Named turns come first, each shown by rows before and after it. Which turns, in which order, take the first row of each pair that follows to the second? Write the first one first, as in the answered first pair.
nam (before -> after):
[ -9   9  19   7  14  -9   5   2  29 -10  30]  ->  [ -9   5  16   4  23  -9   3  -3  29 -10  28]
[ 40   8  40   6  24  -5  16 -38 -28  -8   8]  ->  [ 29  22  56  18  -7   3  19 -20 -25   0  14]
[-23  25  15  12 -64  25   7  49 -14  19  -5]  ->  [-53  14 -21   9 -52  19  -8  46  14  16   6]
[-17   5 -17   2 -23  27   3  22  -5  41 -13]  ->  [-24  -2 -32   0 -13  22  -2  19   3  37 -10]
vede (before -> after):
[  7  -4 -29 -17  38   0 -15 -10 -12 -15 -25]  ->  [  6  21  31  20  22   1 -11 -25  17  -6  15]
[ 0  1  2 13 -7  9  7  8 -4 -5 -3]  ->  [ -3  -7 -13   8   5   7   3   4  -1 -10  -6]
[-11 -13 -11   0   6  -6  -3 -14  24 -11  -5]  ->  [ -5   5  22  12 -23   2   5  -1  16  -3   0]
navam (before -> after):
[-15  -6  -6  17  18 -10   6   4   3  -4  14]  ->  [  0  -8  -6   4  10  -6  12  15 -23  -4  -5]
[ 23   5   0 -17  -3  10   9  12 -36   2 -25]  ->  [-20  17  14  20 -12   7  -3  -2  29   8  28]
[ 31 -18   7 -23  -9   7   1  -4 -23 -21  -3]  ->  [  4  -4  24   3 -30  11  -4   1  13 -13  31]
[ 36   1  55  22   6  13  26  13 -62   1 -15]  ->  [ -7   7  64  58  21   4  10 -15  11   4  44]
Pairs:
Each pair is 2 to 3 turns apart.
[ -8  -7 -46 -17  17  -9   5  15  10  10 -21]  ->  [ 28   6  12   4  41 -17  14 -23  15   8  -2]
vede then navam then vede
[ 37  -1  -7 -18  22   0  21  17 -36  -4 -39]  ->  [  0  26  20  16 -39  15  18  48  -6  15  -7]
vede then navam then nam
[ 23 -16  32  -8 -40   8   7  16 -43  -2 -21]  ->  [ 12 -14  51  22   1  -6  -2 -35  17  -6  30]
vede then vede
[ 19  -4  15  -3 -20   5  21  14 -27  -5 -18]  ->  [ 11   0  33  18   5  -4  15 -21  15  -6  19]
vede then vede
[  6  -9  11  13 -38  11  11  38  -5  10 -14]  ->  [ 12 -38 -29 -10  24  -5   4   6  -1 -10 -25]
vede then nam
[  7   2  29   1  10  -1   0 -13  -4   7   3]  ->  [ 11  -6   7 -13   8   1   1  -2 -20   5 -16]
navam then vede
[  7  -7 -30 -10  15  -5  -2  -5 -13 -13 -13]  ->  [ 21   6  -1  -5  -3   3   7   3 -31  -6 -18]
nam then nam
[ 29  10  39   2  12 -14   0 -19   3 -12  17]  ->  [ 26 -10  -7 -22  35 -21  -6 -17  -8 -19  -4]
vede then vede
[-19  11  14  12 -16   6  -6  -9  43   5  32]  ->  [ 27   6  34  -1  21  -2   6 -36  14  -6  15]
navam then vede
[ -1  -4 -15 -24  15   0   5   2 -15  -3 -18]  ->  [-22  14  12   4 -15   5   4   9  13   8  13]
nam then navam
[ 31 -16  26   2  24   1  18 -25 -26  -9   2]  ->  [ 24 -13  17  -5  -7  11  20   7 -46  -4 -16]
nam then vede then nam
[-26   1  20   7  11 -16 -11  21  -7  -8  19]  ->  [-14  -7   6  -8  22 -17 -11  21 -27 -13   0]
nam then navam
[ 25  20  34  -4   2   2 -11   2  -8 -18  -7]  ->  [ 16  21  21  -7 -16   6 -11  22 -14 -13 -14]
vede then nam then nam
[ -2  -5  20  19  -5 -11 -10  -1  27  13  24]  ->  [  2 -24 -26 -17  -3  -6 -10  22  -8   6 -17]
navam then navam then vede
[ -1  14  33   7 -17   4   4   1 -10   8  14]  ->  [  1  -5 -11 -21  -6   4   2  11 -32   2 -17]
vede then nam
[-24 -10 -30   2  30  -8 -19  -7  14  -7   3]  ->  [ 18  -6  -1  -6  40  -8  -5 -18 -20 -10 -15]
nam then nam
[  6  14 -28 -30 -23  19 -20  61 -25   5 -24]  ->  [-33  10 -35  -3   7   5 -39  24  48   3  28]
nam then navam
[  8  13  35  -5 -47   8   7  18  -6  22  -1]  ->  [ 20  14  45  -5 -35   4  11   9  -9  21  -2]
navam then vede
[ 19  -3  42  -1 -10   2   4  21   7   8  26]  ->  [ 31 -11  39  -8  17  -6   4   3   5   0  23]
navam then nam
[  3  -8  -8 -11  21  -4   0 -19   5  -4  -7]  ->  [-18   1 -12  -5 -19   7  -2  12   8   8  -6]
navam then nam then nam
[-17  -1 -47 -11 -25   5  21  49 -14  -3 -58]  ->  [-40 -15 -58   7  35 -14   3  -4  52 -13 -10]
navam then nam
[-51 -14 -26  -4  10 -20 -13 -16  31 -10  12]  ->  [-47   6  -7  -3 -49  -2  -2  30   1   4  -4]
vede then nam then vede
[-15  14  -8  -3 -38  15   7  29  -9  20 -18]  ->  [-13  25  22  21 -33  12   6   7  15  21  10]
navam then vede
[  1  -2 -13 -24 -31  32  -6  48 -43   7 -44]  ->  [-42 -20 -38  -2  35   8 -33 -12  50  -4  19]
nam then nam then vede
[-27 -22 -49 -26  29 -11 -20   0 -31  -6  -6]  ->  [ 15 -10  -5 -24  21  -7  -4  -2 -68  -3 -21]
nam then nam
[ 31  -2   2 -20  -5   1  13  15  19  13 -56]  ->  [ -5   1   1   4  -2  -1  -1   3  69  16 -18]
navam then nam
[ -2  20   5  -1 -33  16  16  27 -16   7  -4]  ->  [  3  14  20  13  22  -1  10 -26  22  -2  25]
vede then nam then vede
[-21   8  25  31  27 -19 -11 -36  66   1  49]  ->  [-24  -7 -50 -29 -36   6  -2  58 -27   6 -42]
navam then navam then vede
[ -3   5   7  11 -26  -5  -5  22  13  17   5]  ->  [ 18   6  19   4 -24  -6   2  20  -6  16  -6]
navam then nam then navam
[-35   0  -7 -16 -22   1 -38  20  23  -4  -3]  ->  [-35  -4 -12 -18 -16   1 -39  19  24  -7  -7]
nam then navam then navam
[ 12 -17 -30 -14  10   1  13 -12 -37  10 -23]  ->  [-22 -17 -51  -7  -7   5   1   0  -9  15 -10]
navam then vede then nam
[ 34 -18  -9 -16 -22   8  11  -8 -35 -32  -2]  ->  [ -8 -26 -35  -4 -10   2  -4 -19  17 -32  30]
navam then vede then vede
[-26   8   4  11  -1  -6  -8  -7  16  -2  10]  ->  [-21  14  10   8 -23   1  -4  11  -1   2   1]
navam then navam
